First come named turns, each shown by rows before and after it. For each pair of rows after them, which turns, in which order, take the first row to the second? The first pair is done for you.
turn Q_721:
[ -2.7  -5.3  14.4   9.8   1.9 -28.7 -13.3   5.6  -3.0  -0.7  -8.2  -7.9
 -23.9 -25.7   4.4  -9.6 -13.7 -10.7 -10.7  11.0   2.7 -15.4  -3.4 -15.3
  23.3  28.6  -8.3  -6.0] |-> [ -5.8   1.7  11.1  -0.8   8.6 -19.3  -2.4  13.0  -9.1   8.9  -1.4  -3.5
 -28.2  -7.8  -5.3   1.8  -7.6 -15.9   1.2   9.2  19.9 -31.5  -7.5 -10.7
  19.8  30.0   2.9  -7.3]
[  7.7 -13.9  -5.9 -12.7  -0.7  24.3 -12.7   0.7  11.8  -1.6   0.2  19.8
   2.2  15.4   3.7  -1.7 -10.3  -0.7   0.1  -2.4  -4.7  18.1  16.0   9.1
 -14.6 -11.9  16.7   9.2] |-> [ -6.3  -2.1  -6.9  11.5  -3.2  -5.2 -15.7  -9.6   8.1 -14.9  -7.6   2.3
   8.7 -16.1   9.4 -15.8  -4.6  14.7 -13.7  -5.2 -20.6  29.1   4.8   2.3
  -1.0 -13.5  -3.2   7.5]
[ -3.2  26.1   9.8  -1.1  12.0  -2.9  -3.6  13.7  -1.5   1.7   0.1   0.7
   1.8 -17.3 -25.9  13.3  -2.8   2.9 -24.5 -19.2   4.8   3.4 -32.3  -7.4
  -4.8 -11.5   5.6   3.2] |-> [  6.8  16.5  11.3 -16.4  10.0  14.7  -3.6  16.4   1.5   7.9   3.6  12.3
  -1.9  -1.8 -28.0  18.3  -8.9  -5.0 -19.1 -16.5  10.5   2.1 -22.7  -3.3
 -12.8  -9.6  17.3   3.7]
turn Q_885:
[ 11.4  -0.8  -1.4 -14.3   7.7  17.3   2.5   4.4   4.0   5.1  -3.2  11.2
   4.3  20.7   5.0  -3.0  -1.0  -7.0  12.5  -2.9   4.7   1.0  16.3  11.2
 -12.4  -5.5  17.5  -5.9] |-> [  9.9  -6.1   1.1  -5.6   0.5  11.3  -5.8  -1.3  11.9  -4.5 -10.1   8.3
   7.4   2.7  14.1 -13.5  -5.6  -1.5  -0.5  -1.8  -9.9  18.7  22.9   9.4
 -10.9  -5.9  10.0  -3.5]
[-12.0   5.8  -4.4   9.2  10.9 -14.0  -6.5  -0.4   1.6 -10.1  -6.7 -15.1
  -0.3 -14.9   2.4 -12.3   5.8   2.0 -11.1  -2.1  10.6   1.1 -11.2  -4.2
   7.4 -15.3  -3.4  -2.1] |-> [-10.4  10.7  -6.8   3.2  15.2  -9.9   1.6   5.7  -2.5  -1.9  -1.3 -11.6
  -3.8   1.7  -5.5  -3.0  10.5  -2.3  -0.3  -3.2  23.1 -10.1 -13.0   1.0
   6.1 -12.6   3.9  -0.8]
[ 14.5 -12.1  -9.5  -2.7   1.6   9.1 -19.5   4.7   7.5   5.4 -10.9  13.6
  11.1  12.7   6.4 -17.7   2.0  -2.3  18.3   9.3   1.3  14.1  -7.4   3.2
  -9.8  -3.0  -1.1  20.1] |-> [ 11.6  -7.7  -9.1   8.1  -1.4  -0.7 -21.0   1.9   7.8  -0.7 -14.6   7.7
  14.1  -2.5  10.3 -22.7   2.0   2.2   9.5   8.7  -6.5  19.3 -10.6  -2.4
  -4.1  -3.1  -8.8  19.9]
[  3.9   0.7  -1.5   1.5  -0.9   7.2 -16.4  -1.7  16.0  -5.7 -12.1   5.8
  18.4  -7.6  -0.6  -2.1   4.0   1.4   0.5  -7.5  -6.9   8.9   6.3   1.9
   1.8 -18.5  -2.3  10.8] |-> [ -1.6   9.1  -4.0   8.5   2.3  -3.6 -15.3  -1.3  10.5  -6.6 -10.9  -0.5
  17.9 -12.3  -3.9  -3.0   9.6   7.2  -0.1 -10.5  -4.3   4.9  -0.8   2.6
   6.8 -18.9  -5.5   8.9]
turn Q_404:
[ -6.2  -7.8   0.1  -1.4   3.2   0.9   8.8   3.2  -9.7  13.2  -2.1  -2.8
 -17.1  15.8  -6.7  10.3  -7.7 -12.0  10.1  -8.6  24.2 -24.4 -14.5  -5.3
   5.6   7.4   3.9  -2.8] |-> [-10.1   3.9 -14.2  20.1  -0.7  -9.2   2.0 -15.8  -2.5  -4.4 -13.1  -1.7
   9.4  -7.2  11.3 -10.1   3.2  13.1  -8.4 -18.9  -7.7   9.8  -9.8  -0.2
  -0.7 -25.6   0.0   5.6]
[  6.1  21.1  -0.7  11.0  20.5  12.0  17.1   0.8   5.3   3.9  -3.7 -22.7
   1.8 -15.2 -23.2  -6.9   5.4  25.4   1.7 -17.2   2.1  -2.4 -12.4 -25.4
  -8.1   5.9  -1.2   8.3] |-> [ 19.0  -0.6  11.0   6.3  10.1  23.7   3.2  -0.9  16.0   1.8  -5.9 -14.7
   0.3 -23.5 -12.2 -11.2 -11.9  17.7  -7.6  -7.1 -11.4  14.3   3.0 -30.1
  -8.0  16.2  -5.3   9.5]
[ -4.1  -8.6   2.5  14.5  -4.2 -11.9  -2.5  14.2   0.5  -5.5  -4.7  -4.9
  -9.2 -10.3 -16.3   6.3  -8.6   3.5  12.1  -1.2  -4.9  -1.5  13.4  -9.6
   6.7   8.0  -2.8  -9.8] |-> [ -7.9  -1.7  -3.1  13.8   0.8 -14.9  -0.3  14.0  -1.5  -7.5  -5.8  -7.4
  -4.9  -8.4 -16.7   6.5  -3.1   6.5  12.8  -5.4  -5.5  -1.6  10.8  -7.8
   5.8   2.2  -2.6  -9.3]
turn Q_794:
[ 13.1 -23.9 -15.8 -21.4  -5.0  44.7   1.2   3.6  11.6   8.9   6.9  34.0
  12.1  46.2   2.7   1.7  -3.5   3.9  13.5 -13.5  -2.0  20.4  21.4  29.0
 -35.6 -28.8  30.1  17.2] |-> [-18.3  10.9 -28.5  27.3  -4.8 -11.7  -1.3 -16.4   4.8 -15.5  -4.6   0.3
  31.4  -9.4  16.2 -26.7  13.2  38.6 -10.8 -22.8 -30.7  40.5  -2.4  18.8
 -15.5 -46.0  -2.9  16.4]
[ 10.3 -14.3   5.3  -4.0 -10.7  13.1  -7.7   1.3   5.5  -2.7  -3.7  13.0
   1.4  -5.8  16.6   0.6  -9.3  -2.3  -5.3  -1.4 -12.0  15.2  12.9   4.7
  -4.7  -0.6   3.8   1.0] |-> [  9.7  -7.2  -1.7  -4.4  -6.6  13.0  -4.7  -1.4   2.7  -4.4  -6.8  13.3
   9.8  -0.7  14.3   0.2  -4.4   1.4  -4.3  -7.4 -11.3  18.9  13.0  10.3
  -8.6 -11.2   6.2   4.1]
[  5.1   4.2 -11.6  -5.2   1.5   1.0   4.1   0.3   3.7  -7.1  -8.9  -8.6
  11.2  -7.6  -5.0   0.7   4.3   4.7  -9.9  -5.4  -8.1  -4.8  -4.3   1.3
   5.4  -8.7  -4.1   2.3] |-> [  8.3  -3.7  -3.4 -10.1  -4.4   1.8  -1.4   3.9   6.0  -5.3  -7.9 -10.2
   4.8 -12.9  -2.7   1.0  -3.9  -0.9 -11.7   0.5  -6.9  -8.6  -3.8  -3.7
   7.5   3.3  -9.8   2.1]
Pairs:
Between the rows of a pair lie 2 to 3 turns.
[  4.1 -26.9  35.1 -12.4  -8.1  -3.9 -13.2  17.7  -8.6  11.1   8.6 -18.1
 -32.0 -10.4 -15.3  18.2 -21.2 -24.1  -1.2  22.9  21.1 -31.5  -2.1 -20.6
  14.5  46.5 -12.6 -14.0] |-> [ 28.1 -42.2  19.9 -29.6 -16.1  44.9 -19.6   9.2  11.0   5.0   2.7  22.1
  -7.5  19.1   2.0  11.8 -22.8 -17.2  -2.2   8.7  -0.4  13.2  33.7   1.1
 -24.4   3.4  18.0  -1.2]  Q_404 then Q_404 then Q_794
[ -8.5 -10.1  34.6  -0.3   0.9  -1.3 -18.5   8.9  12.5 -17.3   2.1 -19.4
 -20.5 -12.9   6.6  -2.2 -20.0 -13.4  -7.8  25.7   2.4   0.8  -2.4  -2.8
  10.3  31.8  -7.9   7.3] |-> [-19.2  17.7   2.4  19.6  13.9  -2.0  -6.2  -6.9   8.5 -31.0  -4.7  -9.9
  12.0  -7.7  13.5 -15.0   5.2  17.4 -11.0  -1.3 -14.7  27.5  -3.0  17.7
  -9.3 -21.6   5.0  18.6]  Q_404 then Q_885 then Q_404
[ 16.3 -15.4  17.4  -6.6  -2.0  29.3 -18.0 -12.8   5.7  -2.9 -20.5  10.2
 -20.9  -2.1  29.9 -14.3 -16.5  -2.6  -3.0  20.9 -30.5  16.0  26.3   6.4
  -5.1   6.6   1.7  -1.8] |-> [ -6.7  20.2  -4.6  20.1  11.7  -0.7  -6.6 -21.2  -3.7 -12.4 -23.9  -3.8
  -3.2 -14.6  27.4 -24.3   6.3  23.8  -6.6   5.0 -38.9  19.4   9.3  12.2
  -1.7 -19.7  -6.5   2.0]  Q_794 then Q_721
[ -3.1 -16.3   7.2   9.9  -6.5  -2.7  -2.9   1.2  -2.8  -6.9  -0.8 -19.1
   0.2 -15.6  -6.3   1.3 -12.1   3.5  -9.9   9.4 -11.6  -2.7  10.6  -4.2
   7.4   6.0  -7.3  -7.3] |-> [  3.6 -18.8  -1.2   3.3  -6.3  13.9  -1.7  -3.3   0.6  -9.1  -1.9  -5.8
  10.4  -4.3  -2.2  -1.2  -8.4   4.5  -7.3   4.1 -15.2   9.6  19.7   7.6
  -6.9 -10.3   4.0  -1.7]  Q_794 then Q_404 then Q_404
[  9.5   5.7  -6.8 -20.0   7.5  20.2   1.3  11.1  -6.1  10.2   7.4   8.5
  -0.2  30.6  -2.7  10.8   3.8  -2.3  15.3 -11.5  11.0   3.2   7.9   4.6
 -23.0 -13.4  21.8   3.8] |-> [ -2.5  24.3 -15.4  -7.8  15.0   6.9   9.9   7.4 -13.4   3.8   5.5   1.6
   6.3  22.7  -5.6   8.1  15.4  11.0  13.7 -17.7   9.7   0.5  -3.9   5.5
 -18.9 -22.6  15.4   2.9]  Q_794 then Q_721
[ -0.3  14.4 -11.1   0.1  11.1   3.4  11.2   3.5  -7.8   9.1   5.7   5.9
   5.1  16.2 -12.4   2.4   7.0   3.7  11.9  -4.7  11.0  -4.8 -11.3   8.0
 -12.8 -11.1  14.4   1.7] |-> [ 16.7 -16.6   7.0 -12.1  -3.6  15.1  -4.6   5.6   5.7  10.0   6.1   9.8
  -7.9   7.8  -5.5   1.4 -14.5 -10.8   3.6  12.3   5.6  -1.1   4.1  -1.9
  -8.5  14.4   6.7  -2.7]  Q_721 then Q_794 then Q_404
[  8.9  -7.6 -18.1   5.4  -0.2  21.7 -16.8   8.7   4.2  -6.7  -1.7  16.7
  -1.9  17.5  -5.6   2.9  -4.1  -4.9  18.6   8.6   2.6  14.3 -11.4  14.5
  -0.4 -10.1   9.4  -6.4] |-> [  0.9   5.2 -26.3  16.5   4.3   7.7 -13.1   3.7   1.0 -11.6  -6.5   9.0
   3.7  10.1  -6.3  -1.1   2.9   6.7  18.0   2.9  -1.9  16.9 -18.5  17.1
   2.5 -18.7   4.5  -3.3]  Q_885 then Q_404 then Q_404
[ -4.3   0.2 -10.3 -18.6   5.1  29.8   2.7   9.8 -10.9   8.3  11.8  13.1
 -14.6  32.8  -7.8   8.2  -0.6  -5.4  21.2   4.7  22.9  -2.7 -13.7 -10.8
 -14.3  26.8  23.3  -9.6] |-> [ -3.3   6.4 -24.8 -11.5   7.3  33.5   0.5  -0.9  -5.6  -1.9   5.5  19.9
   3.2  34.2  -0.4  -1.4   6.6   9.3  16.2  -5.7   7.4  18.7  -5.1  -1.4
 -27.9  -0.3  28.5  -0.7]  Q_794 then Q_721
[-12.2  11.6  -2.6  19.1  15.4   0.3   8.3  -9.0  17.6 -23.7  -6.1  12.3
  12.2  -6.4  12.4  -8.6  14.8  20.4   4.4   5.2 -27.2  37.1   1.8 -12.7
  16.0  -9.8   4.0   4.4] |-> [ -8.0  -3.6  10.6  17.6   7.3   0.2  -1.7  -6.3  23.2 -23.4  -5.1   8.3
   3.0 -21.0  14.5 -10.0   0.3  11.0  -1.9  16.8 -29.0  34.8   4.6 -23.9
  23.3  10.3  -5.9   1.6]  Q_794 then Q_794 then Q_721
[ 19.3   0.4  -7.8 -18.0 -23.1 -17.5   6.4 -14.1   6.6  11.9  10.0   8.4
 -16.7  30.9  22.1   8.3  -8.6  -2.5  -8.3  21.2  25.2   0.4  15.6  -1.4
  -7.8  -1.0  -1.2  20.7] |-> [  8.7  11.1  -8.2 -11.1 -18.3 -32.2  12.7  -9.9  -0.4  11.0  11.5  -4.1
 -22.0  24.7  15.3   9.8  -1.7  -0.6  -4.8  19.2  31.2 -11.9   2.5  -3.4
   1.3   3.4  -7.7  16.0]  Q_721 then Q_404
[ 14.3   1.2  -2.6   6.6 -15.3  -7.7   2.3  -0.5  17.3 -16.3   6.0  -6.7
   5.6   3.2   8.9  -1.8 -22.3  20.2   5.8   5.2 -14.5  22.6   4.4  -1.4
  -2.2  -5.9   1.4   0.9] |-> [ 18.6  -3.4  -0.9  -2.3 -13.4   4.1   2.5   4.9  20.1 -12.7   8.7  -0.4
   5.7  12.3   5.9   5.0 -24.6  15.6  10.2   6.5  -7.8  19.1   8.2  -0.7
  -5.9  -5.3   6.0   2.8]  Q_794 then Q_794
[ 27.8  -0.9 -12.7 -17.3 -23.8   5.4  12.7  21.7   8.3 -18.0  -6.9  16.6
  10.5  10.6  -9.9   7.4  -2.5 -26.0 -16.9   8.5  -3.0  51.8  -0.5  -6.5
 -13.2   5.9  -4.4  -8.9] |-> [  8.2  26.6 -23.3   2.5 -14.8 -18.2  23.2  18.5  -1.3 -22.1  -9.6   2.2
  19.6  -0.1 -13.3   1.0  13.1  -9.9 -18.0  -4.0  -5.4  48.5 -13.5  -5.3
  -7.1  -8.7 -12.7  -9.0]  Q_794 then Q_721
[ -9.1   3.9   2.2  21.7  -7.1 -25.1 -11.8 -11.3   4.5 -16.1  -7.2 -13.5
  10.1 -38.1   9.4 -14.8  -3.3  15.2 -22.0  -1.5 -24.5  22.8   0.4  -2.7
  10.2 -10.1 -20.6   2.7] |-> [ -4.0  -0.6  -0.1  17.9 -11.7 -11.0 -13.9 -12.7  10.5 -19.0  -8.6  -2.2
  13.4 -30.2  12.6 -16.5  -6.4  14.9 -20.6  -3.3 -31.5  35.1   8.6   1.3
   0.1 -15.5 -13.7   6.8]  Q_794 then Q_404 then Q_404
[-23.4  14.5 -17.0   0.7  22.8  -5.8  21.2   9.9 -17.5  11.2  16.2  -5.5
  -8.3  24.9 -10.8  17.7   9.0  19.0  25.1 -11.8  25.4 -21.6 -21.9  15.7
  -3.3 -16.4  10.2   7.0] |-> [-13.9   7.9 -24.0  -4.7  17.9  13.0  15.4   4.1  -6.5   7.2  11.2  11.8
   3.6  31.8  -0.8  13.6   8.1  23.4  22.5 -16.3  10.1   1.3  -4.6  24.4
 -21.9 -32.8  20.4  12.8]  Q_885 then Q_794 then Q_721
[ 11.1 -16.5   4.3 -15.6  -0.3  21.9  -6.8 -15.5  -2.1  -2.9   8.7  19.8
   9.0  20.6   6.7   0.9   4.5  -5.9   6.0   9.0  14.1   1.8  16.8   8.6
 -13.9 -11.1  -1.0 -10.5] |-> [  7.9 -18.9  11.4  -7.7  -9.4  10.7 -17.1 -19.7   0.4 -10.7   6.2  11.1
   9.5  -3.6  14.8  -9.5  -4.8  -5.2  -6.7  15.3   2.2  11.7  17.6   0.2
  -7.1  -3.2 -13.3 -11.9]  Q_721 then Q_794
[  3.5   1.4   3.0  11.2  -8.0  -4.8 -18.8  -7.9   5.5  10.3   5.3 -12.1
  -5.6 -25.5   1.9  -2.7 -13.5  -3.0   1.5  -0.6 -20.4  15.2  21.8 -12.2
   1.5  -8.8 -16.7   5.3] |-> [  3.5   6.4  -8.3  10.3  -3.4   5.0 -13.5  -7.3   3.8  10.4   4.4  -5.4
   3.5 -13.2   1.4  -2.0  -9.2   3.3   6.2  -8.6 -20.8  20.5  23.2  -1.5
 -10.0 -26.0  -4.7  10.6]  Q_794 then Q_404 then Q_404
[  9.7 -12.9  18.2 -12.5   9.0   1.8   0.8  23.0 -12.1  18.1   6.1  11.0
 -18.5  11.3  -4.8  22.7  -5.5 -15.0  12.3   5.7   7.9 -20.6  -1.4  -9.8
   3.2  21.3   1.9  -9.3] |-> [ -1.3  -5.9  21.4   4.5   4.0 -22.3  -4.2  16.0 -13.8   9.7   1.4  -2.8
 -18.1 -16.0  -1.1  10.5  -7.7  -6.5  -0.6   8.7  -5.1 -15.5  -8.5 -17.9
  16.3  25.9 -16.0 -10.2]  Q_794 then Q_794 then Q_794
[ -3.6   7.8  -8.6  12.2   4.5  -0.4  -2.2  -7.7   5.1  -5.5  -3.8   2.0
  11.7  -7.3   4.7  -5.1   6.7   9.5  -9.4 -11.9 -11.7  23.6   5.9   4.1
  -4.4 -20.2  -2.5   5.6] |-> [ -4.8  14.0  -8.3  -0.5  14.4   4.8  13.2   3.6  -7.7   9.7   3.5   0.2
  -1.0  16.6 -12.4  14.2  11.0  -1.9   8.5 -10.6  13.7  -7.9  -3.3   7.6
  -2.7  -8.6   6.0   4.7]  Q_794 then Q_794 then Q_404
[-17.0 -13.8   6.3 -12.0   2.0 -12.9   5.4  16.5  -3.4   6.0 -10.2  -9.7
  -8.4   6.6 -21.5  12.4  -8.8 -18.5  39.8  23.3  32.8 -38.8 -12.0 -12.2
  17.2  32.0  -2.8  -5.1] |-> [ -3.3 -15.4 -11.8 -27.0   4.3  20.6  10.4  12.1   2.6   5.7 -12.7  16.9
   8.2  39.4 -19.0  15.1  -2.8 -13.4  51.0   8.0  27.6 -18.9   4.1   6.4
  -8.9  -0.4  23.0   4.6]  Q_794 then Q_794 then Q_721
[ 29.8 -18.4   0.1 -25.4  -9.0  36.5  -0.9  -2.9  20.5  -3.2  -3.7  23.1
   3.4  18.7   1.3   8.8 -17.1 -14.8  19.8  12.8  -6.6   5.0   2.0   0.7
 -27.5  -1.1  28.2  14.9] |-> [ 12.2   0.9 -10.6  12.2 -11.5  -1.3  -4.6 -19.7  21.2 -25.9 -12.0   3.7
  21.2 -26.4  16.9 -13.5  -6.2  11.6  -2.7   6.4 -36.0  31.4  -7.7  -3.6
 -17.5 -20.3   5.5  18.9]  Q_404 then Q_404 then Q_794
[ 31.0 -26.4  16.1 -20.7 -31.4  15.9 -16.4   5.4  43.4  -4.6   3.6   9.4
   8.9 -13.5   1.9  -1.0   0.8  -8.3   8.4   4.4   5.7  28.5  18.6   0.6
  11.0  -8.0   0.4  -1.7] |-> [  8.3   7.4  -5.1   6.9 -17.7 -11.0  -4.7  -3.6  33.1 -16.4  -1.4  -5.0
  26.4 -26.5   1.5 -11.1  24.1  19.2   3.4 -13.3  -3.5  33.4   0.6   7.3
  13.3 -36.7  -6.5   2.0]  Q_794 then Q_721
[  7.6  -8.7  28.9   2.9  -0.8  -8.4 -13.8  15.3   8.8 -12.4   1.3 -27.5
  -6.1 -29.2  18.1 -14.9 -11.9  -1.5 -13.8  16.8 -22.8  21.0   5.2 -25.9
  17.4  14.9 -19.3  -5.1] |-> [ 16.2 -20.3  37.3 -15.3   0.9   8.9  -9.5  23.6   4.6  -0.1   8.0 -19.8
 -18.9  -7.2   6.3   0.2 -16.9 -16.9  -0.2  21.5  -4.4   2.0   4.8 -27.1
  15.7  29.5 -12.1  -6.9]  Q_404 then Q_404 then Q_794
[ -4.8  17.3 -13.9  15.3  11.7 -21.1   3.8   5.1 -27.4  -6.3   0.3 -20.9
 -11.4  -6.7 -13.5 -10.8  14.9   3.7   1.1 -18.6  25.9 -15.1 -20.4   4.6
   1.9  -9.1   6.4   0.3] |-> [ -1.6   3.2  -3.3  22.1  -3.1 -24.3 -13.3  -2.6 -15.1 -19.0  -4.1 -22.7
  -9.9 -35.0   3.5 -23.2   2.0   3.2 -17.4 -11.3   3.7   6.0  -9.5  -4.8
   8.0  -2.7  -7.4  -1.8]  Q_794 then Q_404
[ -2.8 -14.3  23.5  -1.0 -12.6 -12.0   0.9  -4.1  11.7  12.8   0.5 -10.8
 -14.7 -12.4  -8.2  -0.2 -13.2 -18.2  -9.5  13.4  -0.3   1.4  -1.6 -18.2
   8.7  35.7  -6.8 -10.6] |-> [-20.9  18.4   3.4  15.3   2.5 -33.1  16.8  -8.8  -1.4   7.1   0.1 -21.6
  -1.2 -14.4 -13.2  -4.4   8.6   0.2  -4.9  -1.7   2.4  -2.0 -20.4 -11.5
  10.0  10.9  -7.6  -7.0]  Q_885 then Q_404
[-20.0  15.9 -12.8   9.4  18.4 -18.4  10.2  -6.5 -12.2   8.6  -1.5 -11.7
  -6.0  -9.9 -11.6   1.5  25.2   3.0  12.0 -11.9  16.1 -20.0 -21.9   5.3
   3.4  -1.9  -5.5 -10.8] |-> [-13.5  11.8 -12.8  -0.1  18.0  -2.8  14.6  -1.8 -10.6  13.2   2.5  -1.3
  -9.1   7.3 -15.3   8.8  23.5  -2.7  20.5 -12.0  25.0 -22.4 -15.6   9.4
  -3.8  -3.1   6.6  -9.4]  Q_794 then Q_794 then Q_794
[ -1.7  11.2   8.8   2.8  26.4   6.0  19.4  11.0 -16.4  -2.4  10.1  -0.3
  -7.8  28.7 -10.6   1.5  -2.6  -6.8  14.6   3.7  19.4 -21.8 -12.9   4.7
  -8.1  -5.6  12.8  13.6] |-> [  9.4   1.7   9.3  -4.5  22.6  19.7  14.7   9.1 -11.6  -3.3   8.4  11.2
  -4.3  32.5  -7.5   0.5  -6.4  -9.5  13.3   3.3  14.2 -11.5  -1.7   6.3
 -15.2  -8.0  19.3  14.2]  Q_794 then Q_721
[  2.8  24.5 -14.2   6.7  -4.5   4.3   7.7  -0.3  -2.2  -5.2  -1.7  -0.3
  24.1  -2.7  10.7   0.7  14.7   8.3  -5.6   5.6 -19.3  18.5  11.1  25.7
 -18.5 -35.7  17.9   3.8] |-> [ -1.9  30.8 -11.6  -2.7   5.8   5.0  20.8  12.2 -15.7  11.9   7.6  -3.5
   8.2  18.0  -8.9  19.7  17.8  -3.0  12.0   5.3   9.3 -14.5  -0.3  24.9
 -13.9 -21.8  25.6  -0.4]  Q_404 then Q_404
[  9.4 -15.9   3.5 -17.1 -17.9  22.5  -8.9  -3.6  18.0   0.1  -0.3  15.8
   7.2   6.3   8.5  -8.9  -9.7  -9.1   0.8   7.1 -11.1  22.7  15.6  -5.1
  -7.9  -1.5  13.8   2.3] |-> [-21.9  28.0 -14.7   6.5   6.8 -20.2  16.0  -5.4  -4.9   0.0   0.1  -9.3
  11.5   2.2  -7.4  -6.0  18.0  10.9   8.1  -7.6   1.5  -1.8 -17.1  -1.3
   5.3 -13.0   2.5   1.7]  Q_404 then Q_794
